The rows of D fall into 4 groups, and each row is roughly a mix of its group's hidden directions.
D:
[[-50  17 -14 -22 -22 -21  31 -12  -7 -43   0]
 [ 30  -9 -11 -25   4 -31 -17  29  28  33 -41]
 [  1   7 -41 -23   0 -23  11  -5   6  66   9]
 [ 21 -10  10   9  43  12   5  35  54  -7 -20]
 [ 30  17   3  46 -26  -6  25  26  13  28  32]
 [-42 -14  35   0   2  42 -19 -23  32   1 -23]
 [-34  45   8 -15  27  11 -44   4  20  19 -18]
 [ 15  -7   7  15 -16 -28 -56 -37 -29 -17  -9]
 [ 15 -15  14  14   3   2 -63 -42 -14  -7 -23]
 [-35  38  -7 -19  22  13 -51  13  18  19 -11]
 [ 18 -26   4  60  -3  19 -33  -4 -35  -5   5]
 [-41 -24 -56  -7  14 -10  -3 -21 -28  13  14]
 [  3   5   9  -7  26  15  -6 -34 -29  56  33]
 [ 34 -33 -18  13  -7  -8  51 -19 -39  -3   3]
 [ 26 -31  13  55   2  15 -31 -11 -34   8   8]
 [-34  -7  25 -30 -36 -45 -16   9  23 -17 -13]
 [ 23  25  -2  19  38  14  12  39  29 -29 -29]
 [ -5  57 -27  21   0  -7 -24   8  21  -2  42]
 [ -9 -36  40  10   4  11  -9  11  -7 -58 -22]
 [-55 -19  20  -5 -19  18 -17  -1  28  41  -7]
 [-26 -17 -14 -36  10  -1 -11 -40 -13 -29 -45]
 [-22   3 -16   9   2   6  48  29  44  25  28]
 [-34  12 -17   8 -33 -21   9 -20 -42 -44  -1]
 [-46   3 -39   5 -41  -1  -3  38  -5 -19  10]
 [-39  -6  -9 -50  34  -6 -14 -15 -12 -38  -9]
 [ -8  -4 -36  -7  10  -1   3  31 -33 -26 -56]
 [ 52  -2   4 -13  13 -43   4  13 -23 -32 -27]
 [-44 -15  24  -1 -19  37 -25  -2  40  21  14]
 [-44  13   9 -26   7  -6 -54   8  24   6 -30]
 [ 24  -1 -17 -34  12 -46 -10  11   0  40 -36]
 [-31  16   3  -6 -54   7  -5 -38 -27  18  24]
 [-12  -5 -21 -18  -3  -9  63  22  34 -14  21]
 [ 34  -6 -38   0  15 -33  15  31 -26 -26 -30]
 [ -6  -4  11 -17  28   6   8 -26 -27  62  28]
 [ 11   1 -12  12 -18 -39  10  14 -12 -61 -32]
 [ 12 -13  -4  49 -20  31 -28  26 -39  14   6]
 [ 43 -17  12   8   0  10 -33  14  16  57  -8]
 [  9  31 -10  30  41  31   4  14 -24  28  33]
 [-20 -26  14  32  39  30 -11 -36   9 -20  27]
 [ 42   3  12  13 -19 -10 -49 -34 -23 -22 -16]
 [-14   9  16  -3 -33   6 -15 -53 -40  -1  31]
 [ -2  23 -19   2 -47 -11  -4  27  14 -50 -26]
 [-11  12  -4  12  -5  -6 -69 -35 -24  12 -14]
 [  1   0 -16  11   5 -30  19  22 -10 -66 -27]
 [-30 -20   8 -38 -43 -25 -24   2  35  -5 -15]
 [-24  12  13   2  -2  26 -13  22  37 -53  31]
 [-36 -15  22   0  10  46 -22 -19  37  30  -4]
 [-16   5 -27 -53  34  13 -20 -12  -2 -38  15]
 [-48   2  17 -31  36  -5 -26 -16  21 -23  24]
 [  6 -19 -59  23   9   0  36  35  -8  17  -8]
 [-15  27   1  27   5   1 -38  14  30 -41  38]
 [ -9 -15  23  24   2   8 -22   6  -4 -72 -11]
 [-30  16 -32 -45  14  12  -9 -30 -20 -19 -33]
 [-41  -7  35  -1   3  25 -22 -37  41  16  -4]
 [-33 -24 -34 -31  16  -7  43  22   7  -6  29]
 [ 13   1  39 -10 -11  13 -41 -19 -10  -5 -56]
 [ -6   1 -65  -2  29 -24   1  15  -5  35 -13]
 [ 52   9 -40   1  26 -29  14  11 -26 -19  -1]
 [-26  -2  22 -21 -11 -12 -14 -51 -46  15  19]
 [-16  -7 -50 -30 -40  -2   9 -22   6  27  26]
 [-34  29 -21  -5 -35 -15  19  -5 -27 -49  -2]
 [  7 -24 -69  19  27   4  16  19   6  -5 -16]
 [ -3 -20  23  18  -5  27 -13  -3   9 -71  -6]
 [ 17  -2  -9  42  25  37 -27  18 -39  20  16]
 [ -5   6  65  -7 -24  -7  -7 -40  10 -23  12]
 [ 23 -19  14 -14   9  -1  17 -47 -29  46 -24]
 [ 36  16 -33  12   6 -57  23  10  -6 -15  18]
 [ 24   2  30  40 -27  -6 -12  28  30  31  27]
 [-22 -11 -13   7  12   9  53  21  49  15  20]
 [  0 -11  32  18   5  24 -12 -15  -6 -68 -13]
 [ 41 -49   3  11 -25  -5  34 -13 -14 -24  20]
 [ 19 -21 -13  -2 -34 -10  26 -13 -50  30 -30]
 [-22  44  17 -24  15  16 -41  29  -2  29 -16]
 [-28  10  -5 -56  -8 -38  26 -16  25   0 -13]
 [  1 -14  26  18 -10  31  -8 -10   2 -70  -7]
 [-21 -38  12  -7 -34 -25 -14 -24 -51  13   4]
 [-41 -18  -6 -40  36   1 -24 -25 -10 -25 -22]
 [-46  36  15 -10  13  34 -41  -1  21   3 -12]
 [ 38  -7   7  48 -22  11   9  17  29  34  24]
 [ -8  11   8 -58  -2 -14  16  -8  48  29  -5]
 [-37 -11 -30   0 -37  -7  -5  57   1 -15 -11]
 [  9  -5  55  24  33   0  -8  27 -11 -31 -27]
 [-16   5 -22 -63  22  12 -19 -13 -19 -33  -7]
 [ 43  -2  -2  29  41  20  15  -9 -45 -11  10]
 [ 22  28  28   0  49  -9  -9 -40  22  24  -1]
 [ 27  39 -28  15  37  42  16 -14 -22  -1   4]
 [  5   2  61 -13 -14  24 -12 -27   0  29  30]
 [ 21  16  -2   0 -24 -30  28  20  -4 -59 -23]
 [  5  -6  47   5  50   3   1  23   4 -27 -34]
 [  0  -8  20  32  38  20  18 -30 -18 -38  32]
 [ 21  -3   9  48  -7  -8  38  30 -20  32  24]
 [ 35 -52  -7  19 -20 -13  41  -9  -1 -21  17]
 [  1 -28  48  12  31   0  -7  22  -6 -38 -34]
 [-19 -11   9  39  28  41 -12 -25   8 -34  29]
 [ 55  17 -38   0  29 -14   9  24 -27 -11   3]
 [ 29 -45 -23  22 -14 -14  49   1 -15 -21   1]
 [-55 -16  37   3 -32  20  -4 -21  24  15   1]
 [ 36  11 -13 -28 -18 -28 -15  28  11  39 -35]
 [ 37  22  47  14 -17   7  13   7  41 -19 -22]
 [ 47  22   0 -34 -11 -26  10  32  11  28 -25]
 [  5  14 -71  15  29  -2   3  31   5  -8  -2]
 [-23 -44 -39   3 -37   5   3  39  -1 -18  -6]
 [-36  49   6 -12  12  17 -44  19  20  17   1]
 [ 30 -31  18  29 -11  28 -33  16  17  42   0]
 [-10 -24 -15  17  11   7  39  25  42  22  40]
 [ -1 -23  33  21  -2  17 -13  -1  -9 -67 -17]
 [-45  20  10 -39 -28 -32 -35   0  -2  -4 -19]
 [-26 -25 -36  -9 -36  17  -5  49 -24  -7  -9]
 [-45 -15  -2 -52 -30 -20  -5  15  25  -4  -9]
 [-23  39 -15 -24 -23 -23  32 -10 -28 -39   2]
 [ 58  30 -22   7  25 -27  10  25  -7  -7  21]
 [  9  19  54  12 -10  35  -1 -18  21 -13  40]
 [-19  17 -37   4 -18 -24  -3  58  -5 -30 -14]
 [-20  29 -13 -16 -19 -32  31 -16 -30 -47  -2]
 [-18   7 -17   8 -48 -27   2  -8 -58 -10  -7]
 [-20  13  13 -10 -30 -15   5 -14 -72   7   0]
 [-49 -18 -46   7  28  -4  13  -8 -18  26  22]
 [-23  -8  33  -8 -36   1 -12 -34 -46   3  28]
 [-15  13   7 -13  -5  35 -15 -24  -5  59  34]
 [  0   7  59  -1   8  30 -21 -23  37  14  19]
 [-18 -38 -31  -6 -44   2   2  37 -21 -28  -7]
 [ 25  20  -6 -39 -23 -34  19  28 -12  36 -22]
 [ -7 -13 -52  15  36  24  24 -21 -32  13   9]
 [-39  -6 -61 -23   5  -4  10  -8 -30  16  14]
 [ 30  23   1  11  58   9   1   1  46  11 -13]
 [-25  33 -15  -5 -22 -13  29  -3 -31 -54   4]
 [-22 -32   3 -30 -55 -26  -4   3  26   5 -24]
 [ 20  -5  42  33  29  -2  -5  30 -12 -31 -35]
 [ 14 -19   3  55  20  39 -24  12 -27   4  19]
 [ 47  -6  32  15 -12   2 -45 -17 -30 -10 -21]
 [ -7  53 -28   0   4  19 -10 -17  34 -17  38]
 [-36 -16  -4 -19 -25 -37 -16 -14 -53  12   6]
 [-47  -3 -52  -7  15  -9  -6 -12 -33  22  18]
 [-16  -3 -22  18  -3   6  -9  40  31 -53 -26]
 [ 10 -10  50   8  51   2  -1  17   3 -18 -35]
 [  8  41  25  13  33  23   9  42  27 -26  -2]
 [-27 -11  10  27 -34  23 -30 -32  30 -33  10]
 [ 16   4  45  22  31   5   5  34 -13 -29 -38]
 [ 13  -8  19  23  14  30 -14 -16  25 -63  -8]
 [-18 -32  16 -31 -45 -12 -17  -1  32   5 -36]
 [-28 -25 -33  -6 -46 -10   6  40 -28 -10 -10]
 [-10  21 -48   0 -56  -1   1  -5  -6   8  35]
 [-19 -31 -20  -7  17   4  62  29   6   8  21]
 [-28  13  12   9 -15  33   1 -27  38 -47  23]
 [-34  -1 -22 -38  10  11  50  26  29  -1   8]
 [ 43  14 -22  29  21  15  14  29  41  -9 -24]
 [ -8 -31  31  12 -14  24  -4  21   4 -63  -9]
 [ 41  17 -10  38  27  33  31 -20 -21  -4 -13]]
One row of each group comes first, with its name. Which group is each row after those in?
[ 30  -9  -8   1  45  14  18  14  50   5 -31] : C
[-23  -2 -10 -32 -41 -22 -29  -1  52  -5   6] : E
[ 23 -15 -32  -1   3 -65   5  29  15  16   1] : Z
[-37 -24  16  18  36  32  16 -20  18 -27  29] : Q

[-37   3 -25 -61  23   4 -10  -9 -16 -25  -6] : E
[-26  19  -3 -21 -15 -32  38 -29 -21 -43   3] : Q
[ -5  33   2 -60   5 -14  27  -7  37  14  -1] : Q
[ 17 -23  41  15  46  -6  -4  19   0 -18 -42] : C
[ 16  49 -20  28  39  28   8  -2 -21  11  25] : E
[  5   3 -69   8  18 -25   3  37   3   8  -3] : Z
[ 52   4  51  17   0  13   4  15  31 -20  -1] : E
[-35 -28   0 -15 -45 -15 -10 -17 -47 -15   9] : C
[-18 -27 -29   4  15   8  53  27  10  23  31] : E
[ -2 -30  34  18 -13  21 -13  -8  -9 -62 -10] : C
[-12  -1 -56   0  37  12 -21  29  19  25 -16] : Z
[ -3  16  11  39 -10 -22  -9  33  -5  37  48] : E
[-37  28 -64  -3  17  -7  -6   0 -21  11 -15] : Z
[-17  31  -7 -54  -2 -24  31  -3  34 -17 -10] : Q
